In the rows, zero is written as 128.
A: 3 groups of rows, each row roughly a mix of its group's hidden directions
A (100 x 10)
[[155 102 113 168  95 121 128 170 109  75]
 [ 94 166 140 132 116  94 123 125  76  78]
 [ 91 131 134 139  92 103 138  99 151 195]
 [153  81 138 108 123  62 114 126 125  91]
 [ 93  86 191 118 124 135 114 168 145 137]
 [182 166 119 140 136  97 163 156  93 106]
 [ 95 201 138 141 150 121 139 132 171 134]
 [126  77 130  64 142 152 112 136 168 127]
 [151 115 131 177 131 180 168 130 168 145]
 [142 127 177  58 118  94 122 140 112 132]
 [109  93 121 154 108 131  68 179 140 115]
 [128 159 179 137 193 134 134 164 123 140]
 [120  68 161 100 172 108  97 116 136 142]
 [123 123  59 147 139 172 134 130 170 110]
 [124  83 133 131 124 198 111 117 162 155]
 [120 148 100 106 112 108 101 154 178  73]
 [157 112 157 175 156 174 138 129 116 173]
 [107  86 117 148 131  76  74 156 139 124]
 [131 105  71  75  97 126 138 118 151  97]
 [165 159 187 160 131 134 125 140  81 121]
 [153 101 172 124 142  89 168  81 139 148]
 [141 172 114 123 166 139  90 150 138  70]
 [102  86 183 160  85 134 139 153 130 140]
 [164  90 155 175 143 121 112 161 129 172]
 [ 92 120 136 117 202 158  93 127 134 122]
 [ 89 186 141 113 155 159 169 127 122 153]
 [162 109 108 109 176 101  79 152 151 108]
 [135 121  67  97 114  88 149 110 126  84]
 [160 137 147  83  99 117 157 116 105  70]
 [116  91 157 163 152 109 130 104 159 185]
 [141 126 156 176  87  97 121 126 137 186]
 [132  66 173 113 101 139 134  98 162 112]
 [114  88 173 126  91 102 143 108 162  87]
 [ 82 183 138 117  93 147 159 115 131  93]
 [103 189 102 124 139  92 173 137 138 155]
 [103  75  86 122 114 154 174 127 110 157]
 [185  89 138 141 114 183 124 160 132 123]
 [144 137 136  98 144  72  94 141  73 142]
 [153 179 140 102 119 151 186 107 104 111]
 [117  70 126  97 128 179 141 115  93 100]
 [128 135 126 125 172 163  94 165 148  72]
 [138 160 120 153 191 132  98  96 155 158]
 [124  41 136 126 112 143  99 132 112 119]
 [ 91  96 207 126 134 127 106 120 123 136]
 [132 189 106 135 101 116 180 119 110 161]
 [142 163 128 166 169 152 137 182  94 138]
 [ 87 133 147 164  94  97  99 176 132 103]
 [126 132 127 113 171  72  95 121 181 133]
 [ 78  94 133  86 150 112 105 108 169 150]
 [ 81 115 170  93 108  83 123 162 137 144]
 [113 166 116 106 118 125 122  79 159 187]
 [114 136 153  74 104  86 100 145 153  89]
 [130 108 111  77 126 124  62 144  92 120]
 [128 124 102 111 177 171 143 180  95 128]
 [105 113 133  68 176 147  99 148 133  98]
 [158 160 169 145 111 179 151 157 100 146]
 [ 97  97 172 118  69 107 120 131 141  94]
 [ 83 123 153 109  93 126 152  87 163  88]
 [159  93 165 179 117  97 158 144 155 116]
 [168 156 101 110  77  94 153 166 132 122]
 [190 135  99  80 165 154 128 131 134 140]
 [ 66  96 145 143 103  90 148 109 155 110]
 [193 144 132 170 134 148 137  89 118 159]
 [158 129 184 139 126 111 106  81 138 172]
 [175 143 112 175  85 128 139 152 171 133]
 [ 62  77 120 136 114 125 148 134 143 164]
 [ 64 120 107  85 138 108 148  93 153 135]
 [114 129 117 167 108 116 169  91  75 161]
 [132 167 158  97 154 104 127 183  89 133]
 [169 120 118 145 173 185 126 161 146 149]
 [120  77 144 101 114 178 118  87 106 101]
 [144 189 109 133 187 129 100 145 126 109]
 [114 124 108  69 141 187 128  92 111 133]
 [121  78 150 113 104  97 123  70 130 162]
 [ 61 118 133 118 153 181 130 161 132 131]
 [ 81 136  91 129 146 179 108 109 151 165]
 [ 83  93 142  95 176 165 118 148 123 149]
 [100 129 163  85 101  67 112 104 141 132]
 [ 49 104 128 176 116 124 133 128 133 133]
 [ 84 160 111 114 102 104 152  78 162 148]
 [ 92 122 132  89 144 195 143 118  99 152]
 [ 86 173 153 111  92 143  99 157  92 116]
 [108  93 144 128 148 194 111 168 109 108]
 [176 126 156 121 130 125 103  94 119 194]
 [ 65  76 162 142 114 142 124 132 137 156]
 [162  62 137  93 115 110  97 128 127  96]
 [152 165 140 121 133  63 141 145  81 114]
 [166 149 116  81 165 158  90 100 134 151]
 [ 95  78 125 107 172 107 136 163 122  89]
 [ 84 143  98 118  93 160  98 153 137  80]
 [145 150  91 100 139 164 166 148  77 103]
 [131 127  67 169 149 156 104 169 144 139]
 [ 79 182 138 129 145 130 184 139 125 145]
 [139 176 170 119 171  99 114 123  90 154]
 [ 81 117 149 115 179  92 157 155 127 159]
 [109 143 160 149 183 116 106 177 161 137]
 [174 160  93 145 123 137 160 165 115  83]
 [135 134 114  82 115 145 170  81 142  81]
 [ 87 149 110 133  95 127 110  90 189 113]
 [151 161 118  70 105  90 115 139 133  83]]

which group is each row in? (one row of each group first)
[145 117 114  89 162 194 115 143  93 120] -> U
[135  87  85 141 165  91  82 141 136 148] -> P
[146 170  95 155 155 133 147 188 115 151] -> W

[193 175 164 146 132 121 130 136  95 138] -> W
[132 133 154 123  56  74 135 135 147 127] -> W
[169 125 145 159 130  70 143 145 117  79] -> U
[112 120 127 108  84 113 129 133 142  49] -> P
[ 93 137 130 139 161 116  90 126 115 199] -> P
[101 105 108 146 155 155 136  87 177 169] -> P
[187 142 146 173 132 120  85 162 140 125] -> U
[132 122 174 179 130 102 111 169 116 170] -> P
[ 79  99 115 175  75 125 154 142 133 123] -> W
